Rotation paths and how fast each direction turns (degrees per step):
Each turn is a multiple of 5 degrees from 10 to 175, or 0.
Each row of a path follows its step; steps can be skipped.
Path 1:
step 0: [5, 12, 12, 13, -27, 16, -7, -32, 30, -14, -17, 3, 11, 6, 3, -24, 14, -2, 33, -1, 1, -18, -14, 10, 11, 14, -4, 8, 26, -12, -9, -6, -6, 21, -17, 16, 10, 18, 7, -9, 4, 24, 8, 26, 21, -20, -24, 12, -8, -6, 14, -5, 15]
step 1: [24, 1, 10, 1, -5, 13, 30, -19, 2, -10, 2, 7, 7, 2, 7, 3, 36, 6, 19, -24, 2, -45, -21, 3, 2, -34, 5, 6, 12, 12, 8, 4, -15, -12, 3, 10, 4, -2, -7, 18, -8, 15, -12, 3, 18, -15, -19, -4, -38, -14, -17, 18, 8]
step 3: [2, 15, -8, 16, 9, -18, 10, -24, 25, 22, -13, -4, 0, -13, -16, -7, 11, -13, -14, -16, 28, -29, 15, 8, 13, 22, -1, 0, 17, -6, -15, -2, -26, -20, -18, 10, -16, -3, 25, 4, -6, -17, -37, 0, 21, -10, -14, 13, -12, -6, -12, -17, 12]
step 4: [10, 14, -24, -26, 7, 6, -3, 16, 33, 5, -3, -15, 13, 4, -2, -26, 19, 13, 6, -4, -8, -34, -6, -7, 16, 17, 21, -10, -12, 37, 5, 18, -8, 2, -17, 3, -3, -1, 10, -16, -3, -26, -24, -9, 0, -3, -1, 28, -23, -3, -27, 5, -6]
step 5: [9, 5, -24, -5, 7, 20, -25, -8, 61, 15, -5, -7, 7, 11, 7, 6, -17, 2, 15, -6, 11, -30, 8, 22, -17, -1, 15, -6, -6, 27, 19, -16, -6, -1, 1, 14, 3, 19, 16, -22, 3, 14, -18, 4, 10, -6, 15, -3, -6, 7, 20, -23, -4]
step 6: [8, -24, -4, -13, -8, -2, -4, -9, 15, 1, -2, -6, 1, 11, 2, 5, -10, -18, -7, -15, 15, -22, 24, -25, -40, 0, 46, -8, 26, 29, 28, 2, -19, -17, 10, 20, -10, 8, -5, 7, -19, -10, -12, -6, -5, -4, -2, 6, -11, 3, -12, -4, 29]
step 7: [-1, 7, 5, -20, 34, -9, 21, -12, 14, -14, 1, -27, -5, -5, -1, -19, -17, -18, -17, -13, 7, 3, 0, 1, 1, -2, 36, -30, 11, 24, 23, 17, 9, -17, 0, 6, 21, 29, 4, -8, -22, -28, 7, 8, -11, -3, 8, 9, -4, 20, 23, -13, -17]
step 8: [-11, 0, 26, -26, 8, -25, 18, -12, 20, 18, -8, -6, -6, 15, -5, 1, -14, -31, 21, -9, -18, 15, 26, 21, -17, 22, -6, -16, 19, 20, 17, 8, -13, -15, -11, -13, -11, -13, 38, -5, 4, -9, -9, 7, 6, 17, 10, 7, -10, 17, 20, -10, 5]
step 9: [-1, 12, 0, -22, 1, -14, -16, -12, -3, 13, 22, 1, -3, -1, 17, -5, -29, -3, 4, 10, -30, -14, -8, -14, -9, -13, -10, -19, -8, 23, 34, 11, -20, -9, -17, 12, -21, -14, 5, 14, -1, -30, 12, -8, -32, 15, 21, 17, -32, 13, 9, 4, 5]
Directions:
[2, -5, 6, 0, -3, -1, -1, 1, -8, 4, 5, 2, 4, 6, -4, -7, -7, 2, 0, 2, -5, 4, -10, 7, 2, 0, 3, 0, 6, -8, 6, 4, -6, -1, -8, -1, -1, 6, 3, 4, 1, 2, 9, -5, 0, 9, 3, -8, 3, -2, 1, 2, 0]	25
[-1, 3, -1, 0, 2, 11, 1, -3, -10, 1, 7, -5, -4, 4, 7, -4, 7, 5, -4, 0, 0, -2, 0, -1, 2, -1, 3, -4, -3, 3, 6, 1, -3, 3, 0, -9, -1, 2, -9, -5, -1, -10, -6, 0, 2, 3, -2, 0, -1, -4, 7, 5, -7]	135
[-2, -4, 3, 0, -4, 1, -7, 0, 1, -2, -4, 7, 2, 0, 5, 7, 1, 6, 3, 4, 5, -4, -9, 4, 0, 1, 1, 4, -4, 1, 9, -2, 3, -11, 8, 4, -1, 2, -6, -10, 2, 3, 2, 0, -4, 2, -1, -3, -9, -1, 5, 4, 8]	80
[-4, 0, -5, 5, 4, -10, 5, -4, 1, 7, 0, 1, 0, -2, -6, 1, -3, 4, -3, 3, -4, 3, 1, 2, 4, -1, -4, 4, -12, 2, 2, 3, -1, -7, -9, -9, -1, -2, -5, 3, 3, -3, -1, 1, 6, -1, 5, 9, -4, -7, 3, 0, 6]	60
[-5, 0, 3, 6, 2, -1, -4, 4, -12, 5, -4, -6, -3, 2, 0, -3, -4, 6, -2, -5, -1, 2, -2, 0, 4, 3, -2, 1, 2, 4, -7, 4, -6, -3, 5, 5, -5, -4, 12, -7, 6, 1, -3, 4, -4, -1, 4, 4, -8, 2, 0, -2, -6]	70
Path 2:
step 0: [12, -20, -10, -19, -20, -12, 6, 3, -3, 23, 1, -7, 13, -10, 11, 21, -2, -13, -34, -8, 23, -12, -45, -20, 2, 31, -15, 20, -15, -2, -11, -19, 26, 17, -11, -27, 6, 2, 4, 2, 11, -24, -16, -16, 31, 16, -9, 3, -17, 18, 6, 10, -7]
step 1: [24, -29, 13, -6, 7, 15, 21, 19, 18, 23, -6, -2, 4, 10, 17, -12, -3, -15, -28, 36, 7, -1, 2, -6, 15, 8, 8, -27, 17, 0, 14, -37, -11, -1, 5, -4, -8, -9, 7, -6, 0, -9, 14, -8, 23, 21, -8, 32, 16, 9, 3, 40, -26]
step 2: [-19, -14, 16, -23, 26, -11, 9, -8, -17, 19, -10, -14, -1, 11, 15, -4, 13, 4, -10, -1, -8, -15, -29, 2, -10, 11, -3, 2, -26, 27, 18, -8, -11, -6, -5, -30, -12, -33, -8, -29, -8, -14, -27, -17, 46, 11, -11, -15, 26, 2, -5, 10, -9]
step 3: [19, 1, 9, -42, 2, 19, 6, 29, 21, -6, -11, -13, 16, -4, -6, -25, 3, -3, -11, -7, 19, 3, -32, 7, -5, -14, -8, 10, 5, 16, 6, -15, -16, 0, -3, -20, 2, -6, -1, 13, 21, -27, -15, -36, -2, 12, -10, -4, -6, -19, 8, 12, -54]
step 4: [40, -17, 16, -6, 1, -8, 3, 2, -6, 18, 25, 4, -5, 1, 32, 15, 23, -15, 7, -9, 13, -5, -15, 11, -13, 13, 13, 2, -1, 0, 6, -19, 17, 23, 2, -16, 5, -4, 27, -27, 7, -43, -10, -8, 30, -1, -31, -6, -14, 5, 18, 17, -19]
step 6: [-6, -6, 9, -8, 7, -9, 33, 3, -31, 13, -2, -16, 15, 20, 9, 5, 6, -32, -15, 15, 32, 6, -50, -14, 7, 17, -10, -13, -18, 30, -12, -13, 20, -9, -9, -8, 4, -7, -14, -15, 15, -16, -18, -7, 29, 12, -3, 11, 11, -10, 13, 14, -21]
step 7: [35, -30, 17, -29, -17, 15, 21, 11, 2, 4, -10, -33, 13, -7, -8, -18, 17, 1, -21, 7, 3, -13, -12, -1, -7, 1, -9, 25, -2, 5, 14, -34, -9, 16, 3, -18, -12, -12, 27, -11, -11, -9, 4, -8, 3, 31, -5, 12, 32, 7, -12, 15, -35]
step 8: [-1, -23, 17, -23, 24, 5, -7, -1, 23, 7, 5, 6, -12, 2, 34, -11, 11, -18, 13, -16, -3, -2, -27, -5, -5, 1, 6, 3, -20, 7, 27, -17, 9, 6, -1, -24, 8, 2, -1, -4, 1, -18, -9, -25, 66, -11, -10, 14, 2, -7, -13, 23, -15]
step 9: [0, -20, -1, -33, 25, -13, -3, 22, 14, 16, 5, 1, 10, 5, -2, -18, 0, 2, 6, 3, 14, -17, -10, 4, -6, 0, -1, -15, 5, 23, -14, -37, -6, 2, -1, -41, -9, -17, -6, 14, 2, -30, -24, 6, -13, 27, -33, -2, -4, -3, 37, 13, -30]
Directions:
[-14, -5, 7, -5, 6, -5, -3, 4, -8, 2, -6, 10, 0, 3, 0, -5, -5, -3, 5, -7, -2, 1, 5, -1, -2, 0, -2, -10, 2, 1, 4, 2, -3, -5, 5, -7, 1, 3, -2, -4, 1, 6, -6, 2, 3, 3, 2, 1, 2, 1, 0, -2, 1]	110
[2, 10, 3, -5, 6, 7, 2, 7, 2, -3, 5, 6, 0, 4, 5, 4, -1, 3, -3, 2, -3, -2, 0, -1, 1, -3, 8, -2, 2, 5, 5, -2, -11, 1, -2, -7, -2, -2, 0, -3, -2, -6, -3, -4, -5, -9, -3, -8, -4, 2, 2, -8, 4]	55
[1, -4, 1, 5, -9, 5, -4, -1, 0, -3, -1, -1, -4, 5, 2, -4, 10, -10, -1, 4, -3, 1, 6, -2, -4, 2, 4, 1, 3, -5, 5, 6, -6, 0, 7, -6, -4, 0, 3, -3, -4, -3, 7, 1, 5, 2, -6, 7, -10, 5, -4, -1, 2]	110
[4, 2, 3, -3, 3, 0, -9, -5, 3, -6, -4, 0, -6, -4, 3, -3, 5, 1, 11, -7, -8, -5, 0, 6, -3, -3, 3, 6, -2, -5, -4, -1, -3, -4, 5, 1, -2, 4, -2, 6, 0, -7, -5, -2, 0, -1, -5, -3, 0, -9, 2, 2, -10]	70
[1, 3, -1, -1, 4, 1, 2, -7, -7, -7, -6, 0, 6, -1, -9, -8, 7, 1, -1, 6, 2, -2, -8, 3, -6, -1, 9, 2, -1, 7, -3, 4, -3, -2, 4, 0, -6, 0, 1, -6, 11, 5, 2, -4, -2, 5, 6, -2, 0, 0, 6, -1, 5]	95
